Each named turn below is shown by a few rows before and after it. Which turns, in which order, take the first row of each later pair to the second? The first pair is answered.
turn X:
-11.6, 7.7, 26.1, 26.0, 14.0, 8.1, -11.9, -24.0, 9.4, 20.3, 6.5, -28.9, -9.8, 2.8, 8.2, 16.1, 1.4, -19.6, 7.4, 1.2, -8.9  ->  -4.3, 5.7, 13.6, -0.8, 7.4, -9.6, -10.7, -11.5, 1.6, 14.9, 21.7, -27.9, -18.5, 14.9, 20.8, 23.4, 15.7, -25.8, 9.6, 13.3, -14.2
-0.8, 1.1, -17.3, -25.0, -20.4, -21.6, -15.8, 15.4, 6.0, 16.5, -8.6, 11.9, 2.1, 7.3, -24.4, -0.6, -1.8, 11.2, -2.3, -14.2, -6.8  ->  -2.4, 1.7, -9.7, -12.0, -17.3, -9.8, -16.9, 7.6, 9.3, 18.9, -20.8, 11.5, 5.6, 0.1, -33.7, -9.0, -9.2, 12.6, -4.2, -20.0, -4.7
-8.8, 10.9, 13.3, -11.2, 0.9, -2.9, -9.2, 9.7, 23.8, -18.6, -0.9, 10.2, 11.5, -15.3, -5.3, 9.4, -17.9, 17.3, -15.5, -11.4, -7.6  ->  -7.3, 10.6, 9.3, -16.5, -0.1, -11.5, -7.9, 14.1, 20.6, -19.6, 3.3, 9.4, 8.3, -8.9, -0.3, 15.8, -12.8, 17.0, -12.9, -8.4, -7.5
-19.7, -1.2, 6.4, 10.7, -0.8, -11.6, -23.2, 14.0, -12.6, 1.9, 17.3, -2.0, -12.6, 6.1, 0.7, 10.7, -27.2, 12.0, -6.5, -28.3, -0.1  ->  0.7, -8.1, -8.4, -22.6, -8.0, -13.3, -19.6, 12.5, -13.1, 1.1, 26.0, 12.8, -13.0, 13.8, 6.5, 5.9, -13.3, -2.5, -5.0, -17.7, -21.1
turn Y:
3.1, 8.2, -0.5, -13.5, -8.7, -7.5, -10.4, 3.4, -6.3, -0.6, 24.6, 9.1, -4.0, -0.8, 3.9, 1.2, -1.0, -8.8, 7.7, -4.0, -8.6  ->  9.6, 8.3, -0.8, -2.6, -4.8, 9.7, 0.4, -12.2, -0.8, 2.7, 15.0, 10.7, 0.1, -9.1, -1.7, -6.9, 3.2, -14.7, 11.4, -5.0, -11.3
5.5, -4.6, -3.7, -7.8, 1.4, -19.7, 5.9, 1.7, -2.8, -1.0, 2.0, -11.5, -4.1, 9.0, 11.4, 5.5, 3.5, -6.5, -3.1, 7.9, 1.3  ->  0.8, -3.5, 4.2, 7.8, 8.2, -9.8, 2.0, -8.4, -2.1, 2.5, 10.9, -13.2, -6.3, 2.8, 8.0, 1.7, -5.9, -17.2, 4.3, 0.6, -2.7
6.1, 6.3, -0.3, -1.4, 5.0, -19.5, 9.1, -2.6, 9.8, 9.0, 7.4, -14.8, -3.9, -11.4, 2.9, 6.1, -3.9, 8.1, 1.2, -2.2, 0.6  ->  9.7, 5.3, -0.4, 3.6, 6.4, -15.9, 9.7, -10.2, 9.8, 9.3, 2.4, -13.5, -2.4, -16.2, 2.4, 1.0, -2.3, 5.4, 3.2, -2.3, -2.7
-3.2, -4.3, 3.8, 5.7, -2.9, 12.5, -7.5, -7.8, 9.7, -13.9, 0.0, -3.0, 13.0, -7.2, -21.5, 18.3, -0.3, -0.5, -8.4, -13.1, -4.7  ->  1.7, -7.1, -2.0, -4.9, -8.6, 5.0, -5.7, -0.7, 10.0, -15.5, -8.2, 0.3, 16.8, -2.0, -18.6, 14.0, 6.6, 2.8, -13.1, -6.8, -3.6
turn H:
-16.7, 5.8, -1.6, 28.2, 0.3, -0.9, 5.3, 9.1, -0.2, 2.0, 7.6, -20.7, -11.7, -0.2, 11.2, 20.3, 13.6, 6.1, -6.2, 23.1, 28.1  ->  -20.9, 4.7, -5.4, 7.0, -10.0, -16.1, -13.3, 21.5, -9.1, 1.3, 21.8, -12.6, -16.1, 10.0, 10.3, 25.5, 3.5, 12.0, -12.4, 11.2, 15.4
0.8, 3.0, -12.4, 9.3, 14.4, 35.1, 8.8, -33.3, -4.4, 1.6, -35.0, 24.8, 6.2, 6.0, -21.5, -2.5, 5.8, -3.3, 5.0, 2.0, -4.8  ->  -5.3, 7.7, -6.6, 12.1, 26.1, 30.3, 8.3, -39.4, -13.0, 0.4, 8.8, 11.2, -11.0, 14.0, -4.5, 1.9, 10.6, -25.2, 16.5, 4.3, 2.1
9.3, -13.1, 0.5, -23.3, -16.7, -15.9, -17.5, 0.1, 5.8, 10.9, 2.8, 0.0, -27.4, 3.8, 13.5, -6.9, -14.5, -9.6, 5.8, 7.3, -21.5  ->  15.6, -17.0, 0.6, -19.5, -20.7, -10.7, -9.1, -2.5, 16.5, 12.7, -31.3, 2.3, -17.1, -1.9, 2.8, -11.9, -12.5, 1.7, -2.4, 10.7, -17.1
-5.5, 3.4, -21.6, 2.1, 16.3, -8.1, -5.6, -3.7, -11.3, 6.9, 5.0, 1.9, 7.5, 4.2, 4.4, 17.6, -17.7, 2.3, -4.5, -19.0, -9.6  ->  -2.0, 2.5, -21.6, 7.8, 16.0, -0.9, -0.4, -3.9, -7.3, 6.0, -15.9, 3.0, 13.0, -0.1, -2.2, 13.9, -15.1, 9.7, -8.7, -19.8, -6.4
turn B:
-16.9, -0.1, 15.2, -1.3, -1.0, -2.0, -22.1, -0.4, -8.8, 11.9, 4.4, 8.5, 9.6, -18.3, -24.7, -8.4, -41.3, 14.2, 5.5, -33.0, -20.3  ->  12.5, -5.1, -10.1, -37.2, -8.4, 3.2, -0.8, -1.9, -4.7, 9.5, -9.7, 28.2, 18.2, -12.4, -19.0, -20.0, -13.2, 2.2, 3.1, -13.5, -37.0
4.9, -5.3, 8.1, 13.2, 1.1, -7.5, -14.6, -7.9, -22.2, 5.1, 34.0, 8.7, 10.2, -22.8, 3.2, 5.0, -5.8, -10.8, -10.9, -9.6, 2.9  ->  16.4, -8.0, 0.3, -2.4, -3.9, -6.7, -7.1, -7.7, -20.6, 3.2, 29.0, 17.5, 13.2, -21.0, 4.8, 0.6, 2.9, -15.9, -10.4, -4.0, -8.4
-0.2, -9.1, 3.8, 9.0, -7.0, 1.7, 14.5, -4.7, 11.4, -4.3, -38.7, 8.8, 10.5, -0.5, 0.2, -5.2, 5.0, 13.1, -19.5, 6.7, 15.4  ->  -14.1, -5.7, 12.4, 24.7, -3.1, 1.4, 3.6, -3.1, 9.0, -5.2, -31.5, 1.5, 9.6, -3.0, -0.9, -1.7, -5.6, 17.6, -20.5, -1.3, 23.1
Pairs:
Each pair is 2 to 3 turns apart.
-25.6, 9.6, 29.7, 28.1, 7.1, -9.7, -13.1, 2.6, 3.4, 4.7, 13.0, -28.5, -12.0, 3.0, 7.7, 20.6, -13.3, 10.5, 8.7, -7.4, 16.1  ->  7.5, 6.7, 15.1, 2.3, 10.9, 15.0, 0.9, -22.0, 8.2, 9.1, 37.9, -6.2, -10.4, -1.4, 11.4, -6.6, 1.4, -33.0, 24.2, -1.6, -18.2
X, Y
15.1, -5.0, -4.8, -16.8, -3.6, -6.1, -8.1, 1.5, -5.1, 1.0, 31.4, 10.3, -5.1, 2.4, 8.2, -3.2, 4.0, -20.0, 3.5, 1.4, -26.8  ->  6.6, -4.2, 13.6, 22.0, 8.0, 21.4, -3.1, -15.9, 6.8, 5.9, -4.6, 4.0, 8.1, -18.3, -12.6, -16.6, -8.6, -11.6, -0.5, -9.7, -14.4
Y, Y, X
16.9, -0.6, -33.3, -15.8, -0.1, 5.7, -2.7, -0.2, 20.8, 8.8, 14.5, 2.8, -29.5, -6.6, 30.5, 3.8, 30.1, -6.0, 18.8, 11.8, 10.1  ->  17.4, -4.0, -23.0, -2.0, -2.1, 31.6, -15.4, -10.4, 29.5, 16.4, -19.5, 21.7, -11.0, -23.7, 2.4, -16.0, 4.4, 4.1, 14.3, -16.8, -7.7
H, X
8.2, 8.4, -10.0, -13.4, -12.5, -11.9, 12.9, 20.3, -6.6, 3.0, -22.7, -13.5, -12.3, 4.2, -18.6, 8.2, 3.4, 9.5, -16.6, 20.6, 1.3  ->  14.4, 10.7, -5.1, 1.8, 3.9, 8.7, 29.8, -2.6, -2.9, 6.9, -8.0, -18.7, -10.7, 0.0, -13.3, -0.9, 10.4, -12.8, -4.5, 30.2, -0.1
X, H
21.3, -5.6, -9.8, -24.4, -12.7, -17.5, -2.7, 3.9, 2.5, -5.4, -23.9, 12.0, 4.9, 20.9, -3.9, -10.8, 8.0, 18.9, -2.5, 18.4, -8.0  ->  3.6, 1.4, 2.9, 15.0, 2.5, -8.9, 11.3, -3.2, 8.8, -4.9, -22.2, -18.0, 0.1, 17.2, 4.0, -3.3, 10.0, 17.6, 2.2, 30.4, 22.4
H, X, X
-7.1, -11.0, 16.7, 13.8, 2.5, -10.5, -39.0, 20.3, -15.7, -2.3, -7.3, -1.7, -9.5, -6.8, 10.5, 6.0, -36.1, 7.6, -7.9, -17.8, 3.0  ->  7.9, -16.1, 0.5, 6.1, -2.5, -14.9, -1.7, 25.6, -9.4, -9.9, -41.3, -6.3, -0.9, 0.0, 19.8, 9.6, -6.0, 18.3, -18.3, 15.6, 19.0
H, X, H
-17.6, -0.1, 10.8, -3.6, 7.8, -15.2, -24.9, 2.8, -10.0, 6.1, 41.4, 3.5, -16.3, 6.9, 3.2, 9.7, -13.1, 2.8, 11.2, -17.6, -6.7  ->  -13.1, -4.0, -2.7, -3.5, -7.6, -23.7, -3.3, 20.8, -2.5, 2.3, -29.3, 4.1, 1.3, 3.1, -4.7, 14.1, 5.0, 37.8, -12.4, 3.2, 16.6
H, H, Y
-4.0, -11.4, 10.9, -14.2, 11.1, 6.3, 4.7, -8.8, -8.3, 2.3, 0.0, 12.3, 24.7, -2.7, -18.6, -10.2, 3.2, 4.6, -13.1, -37.1, 8.3  ->  -7.6, -7.4, 12.3, -16.8, 12.5, 1.4, -4.1, -9.0, -11.1, 5.0, 26.9, 7.0, 16.2, 1.9, -9.8, -5.6, 1.8, -5.0, -5.0, -36.2, 6.9
H, H, H
-14.4, 13.9, 13.2, 21.7, 13.8, 5.8, -14.0, -1.6, 1.0, 2.8, 17.7, -4.8, -2.1, -7.3, -2.5, 1.8, -23.8, 4.5, 9.4, -12.6, 2.7  ->  2.0, 7.1, -8.4, 0.2, -1.6, -12.5, 13.2, 17.9, 5.1, -1.5, -26.1, -2.7, 7.7, 0.1, 2.5, 7.9, 8.1, 24.5, -6.3, 17.6, 15.6
Y, Y, H
-8.2, -4.4, 0.1, -17.6, -2.5, 24.6, 8.5, -9.1, 3.1, 8.3, -15.7, 17.3, 9.7, -14.4, -0.4, -36.9, -9.2, -5.3, -13.7, -7.2, -19.6  ->  -7.6, -5.3, -13.1, -41.1, -12.6, -6.4, 13.9, 14.6, -7.2, -1.8, -8.4, 8.3, 0.6, 2.9, 19.9, -16.6, 9.6, 2.0, -19.1, 14.9, -5.5
H, Y
-2.9, 0.3, 1.8, 8.2, -4.2, -11.7, 3.8, 13.0, 1.6, -4.0, -18.2, -7.3, 6.6, -0.6, 5.8, 9.0, 4.5, 6.0, -5.3, 1.8, 15.1  ->  -6.2, 3.6, 8.2, 18.7, 4.7, -1.2, 9.5, 2.2, 0.8, -2.9, -3.2, -15.4, 1.9, -3.5, 10.9, 4.8, 6.9, -6.3, 1.0, 2.8, 11.9
H, Y
